The rows of R fall into a few groups, and each row is roughly a mix of its group's hidden directions.
R, 86 rows:
[[ -6  -8  -2 -24  11  -1  -9   0 -27 -11  -2  -3  -9  14  13  -4]
 [ -1  -6 -14  -8   6 -27  -2   4  -7   2  23  -2 -13   1   0  20]
 [ 15  -3 -15  15 -15  16  10  -4  21   5  -4   3  12 -13 -13   4]
 [  4  -3 -15  19  -6   4  17 -18   8  -8  15  -3 -15  -9  -7  13]
 [ -1   0  15 -20  -5  19  -2  12 -16   4  -7   0  19   9  17   3]
 [-20   3  11 -18  14 -13   0  10 -12 -10   0  15 -12  12   8  -9]
 [  8   9  18   9  -6   3 -12  24 -14   9  -2 -14  11   5  -4  17]
 [ -6  -1  19 -17  -1  10 -16   9  -8   7 -10  -8  21   4  18  -4]
 [-13  -2  14 -27   8  -6  -5  12 -18  -4   2   8   3  11  18   0]
 [-14   3  -2   7   0 -17  17 -12   8   2  25   7 -16  -7   8  11]
 [-12  -4   5 -18  17 -18  -2   7 -15  -9  -3  17 -13  10  10 -10]
 [ -4   2   8   0   6  -6 -19  -4  25   2 -12  -4  13  -7  -6 -25]
 [-12  -6   9 -28  14 -10  -8  -3 -16  -1   3  -2  -2  10  20  -4]
 [ -3  -5  -9  -5  15 -18 -17 -13  12  -2 -10  -3  -7  -1  -7 -27]
 [ -5  -5  -5 -20  17 -19 -10  -7 -18  -4   1   0 -14  12   8 -11]
 [ -5  -8  -9 -13  15 -20   0  -7 -21  -7   9   3 -22   8   8   1]
 [ -9  -5  -7 -19  14  -4  -6  -5 -23 -12  -5  -4 -19  15   4 -10]
 [  6  -4 -22  14   4 -14  11  -7  -5  -9   9   7 -26   0 -13   5]
 [ -9  11  20  18  -9  16   8   6  23  -9  -4   5   7  -9 -10  -1]
 [ 20   0 -11   5 -16  10   5  -1  13  18   4  -4  23  -9  -4  10]
 [-11  10  15   9   3 -16  10  12  21   5  -1  24   2  -7  -4  -6]
 [  2   1   2 -19  -1   7 -17   2   5  16 -16 -11  23   3   3 -16]
 [ 15  -9 -22  -2  -4  12  15   0 -24  -3  -1   5 -10   7  -2  15]
 [ -7   5   3 -15  -5   4 -14   9 -13   5  12 -29   5  10   2  17]
 [  7   2 -21   4  -6  -4   8   3  -9   2  15 -12 -15   5 -16  24]
 [ 18  -3 -22  19  -8   9   2 -13   3   2   1 -16  -6  -5 -17   8]
 [ -2  -7   4 -14  -8  19  -5 -13  -1  10   5 -19  18  -3  21   7]
 [ 17   0   4  15  -7  21  -3  16  -8  -2 -25   2   9   2 -13   0]
 [  4   2 -13  11 -12  19  -4 -13  21   6  -9 -16   9  -8 -13 -11]
 [  4   0   2   8  -3   9  -5  -5  30   0 -15   5  17 -13  -8 -19]
 [  0  -9 -15 -26  12 -14 -12 -11 -14   7  -2  -8  -5  10   9 -11]
 [ -3  11  18  21  -1  -2   9  21   8 -11  -3  19  -3  -4 -13   3]
 [ 17  -8   0 -11  -8  20  -2   6 -17  10  -8  -6  21   3  13  11]
 [  1  -3   4 -24   8  -9 -19  11 -17  11 -11  -1  11  11  11  -9]
 [ 21  -2 -14  17 -14  16   4  -6   5  10   0 -15   9  -7 -12  13]
 [ -6   0   0 -11   9 -27   8  19  -8   4  10  20  -9   5   2  12]
 [ -1   8   0  21  -9  13  13  -8  28  -5   2   1   0 -11 -17  -1]
 [  5   0  -4  23  -7   2   8  -7  30   3  -3   9   5 -17 -12  -6]
 [ -7  -9  -4 -25  12  -9 -15  -6 -19   2  -4  -9  -5  11  15 -10]
 [  7 -10 -27 -16  10 -18  -9 -14  -7   4   5  -8 -11   5  -2  -4]
 [ 22  -4 -12  18   1  -9  -8  -1  14   9 -16   4   6  -9 -17 -11]
 [  1   4   4  17 -13  10  21  10 -10   1  11   5  -6  -1   1  28]
 [  5   7  17  15  -9  10  -4   8  23   6  -7   2  24 -12  -5  -3]
 [  2  -9 -18 -23   6  -4 -14 -17  -7  11  -6 -16   0   7   7 -14]
 [ 20   1  -1  25   0  -4  -5  16 -16   3 -17   0  -6   2 -16   6]
 [-12  10  -1  11   8 -14  11   2   8  -9  -5  17 -23   3 -18 -13]
 [ -4   6  23 -12  -6  19   3  15  -4   5 -11   8  22   4  12  -3]
 [ 12  -7 -24  -8   0  -3 -20  -2  -4   7  -4 -25   1   4 -15   2]
 [-15  -3  -5 -20  15 -20 -12 -14  -1  -4   6  -4 -13   6   7 -16]
 [  2  -6   7  -3   5 -12   5  11 -26  -4  14   9  -8   5  18  21]
 [  6  -1 -17  17 -13  14  12 -19  18   1   8 -10  -2 -11 -11   6]
 [  9   2 -15  21   0 -17  13   3  12   6   3  12 -13  -7 -21   7]
 [  9   5  18  18  -2   4  -7  10  18   4 -17   9  18  -9  -6 -12]
 [ 14   4 -16  24 -11   4  10  -4  12   7   3  -7  -3  -8 -22  11]
 [  4  -8 -21   0  14 -17  -1  -8 -15 -11  -1   3 -26   6  -9  -4]
 [ -2  -4 -14  -8  -1  -1  12  -2 -26  -3  14  -3 -19  10   6  20]
 [ -2  10  20  12 -12  18   5  10  21   2  -3   2  21  -9  -5   3]
 [ -7  -5 -13 -15   8 -19   8 -14 -10   1  21   2 -17   4  12   6]
 [  0   1  -5  17   7  -2   3 -13   9 -11 -17   9 -16  -2 -15 -25]
 [-10  12  28   5  -8  13  -4  21 -10  -2   0  -9   8   6   4  14]
 [ 16  -6 -11   1   3   7  -2  11 -32  -4 -16  -1 -10  13  -7   6]
 [  7 -11 -31   4   3  -7  13 -20   6  -1   3   7 -16  -6  -6  -3]
 [ 13   3  -6  14 -17  15   2  -4  13  11   8 -19  14  -9  -8  16]
 [-24   4   7 -11   4  -8  10  -6  -9  -7  21   0 -17   6  15   9]
 [ -2   0   7 -22   0   7 -17   2   2  15 -13 -10  23   4   9 -15]
 [  9   4  -3   8 -13   2   5  12 -12  11  16 -13   2   1  -3  32]
 [ 16  -5 -22  12  -9   6  -2 -11   0   4  10 -22  -3  -5 -11  17]
 [ -9   3  14 -16   0  13 -16   1   7   8 -15 -11  20   3   7 -17]
 [  3  -6 -12   0  11   4  -2 -11 -17 -16 -17   2 -21  10  -6 -19]
 [  5  -7 -19  12  11 -25   1  -9   4  -5   4   8 -23  -5 -12  -4]
 [  2  -6  -5  -8  13 -22  -5   9 -28  -3   1   9 -16  11   6   2]
 [ 15  -6 -15  23  -6   9  17  -4   8  -3 -11  17  -5 -10 -12  -2]
 [ -8   4  16 -18  10  -6 -18  15  -7   3 -18   3   9  10   3 -18]
 [-19  11  26  -4  -7   4  -3   7  19   4   8  -1  18  -6  11  -1]
 [ -1  -2   2 -17  14 -21 -13  15 -21   1  -9   9  -6  13   4  -9]
 [ 11  -1 -22  20  -3   1   1 -17   6  -4   2 -14 -16  -4 -19   1]
 [ 11  -1 -21  -1  -7  15   4  -3 -20  -2   4 -19 -10  10 -11  16]
 [ -8  10  19  -7  -7   8 -16  14   1   6   6 -22  18   4   3  10]
 [-11  -1  -3 -18  15 -11 -16  -5  -5  -3 -15  -4 -10  11  -3 -26]
 [ 24  -8 -23  14  -1   0  -5   1  -6   4 -17  -3  -5  -1 -20  -1]
 [-15   4   5   5  13 -27   3   1  13  -6   2  20 -15  -3  -5 -13]
 [-14   2   7  12  -5  17  14 -20  20 -13  11  -8  -8 -10   1   6]
 [  8  -3 -15  10 -13  14  13 -20  17   5  13 -11   5 -12  -3  11]
 [ 10   4  15  17  -2  10  -9  13  10   0 -24   5  15  -5 -11 -12]
 [-16   5  15   4   6 -13   1  -9  28  -1   4  12   3 -11   6 -17]
 [-10   0  18  -8  12 -11   1   9   0  -4 -13  26   1   1  11 -19]]

One row of each group comes first, with its name. Which group is each row after those in?
[  8  -6 -22  11 -10   8  12 -24  10   3  14 -11  -6  -9  -4  10] => (17)
[-12   4  24  -2   6  -3   1   6  12  -1 -13  21   9  -4  10 -21] => (4)
[-4 11 30 11 -9 16 -2 16  9 -1 -7  2 18 -4  2  1] => (119)

[-15  17  18 -10 -12  13  10  19   0   6   9  -2  11   8   1  15] => (4)
[ 15  -1  -2  20 -10  16  -1   5  17   2 -19   3  14 -10 -16  -5] => (119)
[ -8  -2  14 -11   7 -24   2  18   3   9   6  23   8  -3  13   4] => (4)
[-19   6  19 -16  10 -19  -3  -2  -3   0  17   3  -3   4  20  -2] => (119)
[ 11   1  10  -3  -3   2  13  22  -6  14 -12  25  16   0   5   6] => (4)
[ 10   1  -1  -8  -1  -1 -25  13 -13   9  -4 -26  11   9  -8   7] => (119)
[  5  -5   0  -6  19 -16 -18  -1  -9  -3 -20   4  -7   8  -2 -24] => (119)
[ -2  -3   4 -27   9  -7 -19   6 -13  10 -11  -5  11  10  12 -12] => (17)
[ 10   3   2  27 -14   9  15   7   4  -3  11   7   2 -10  -5  22] => (17)
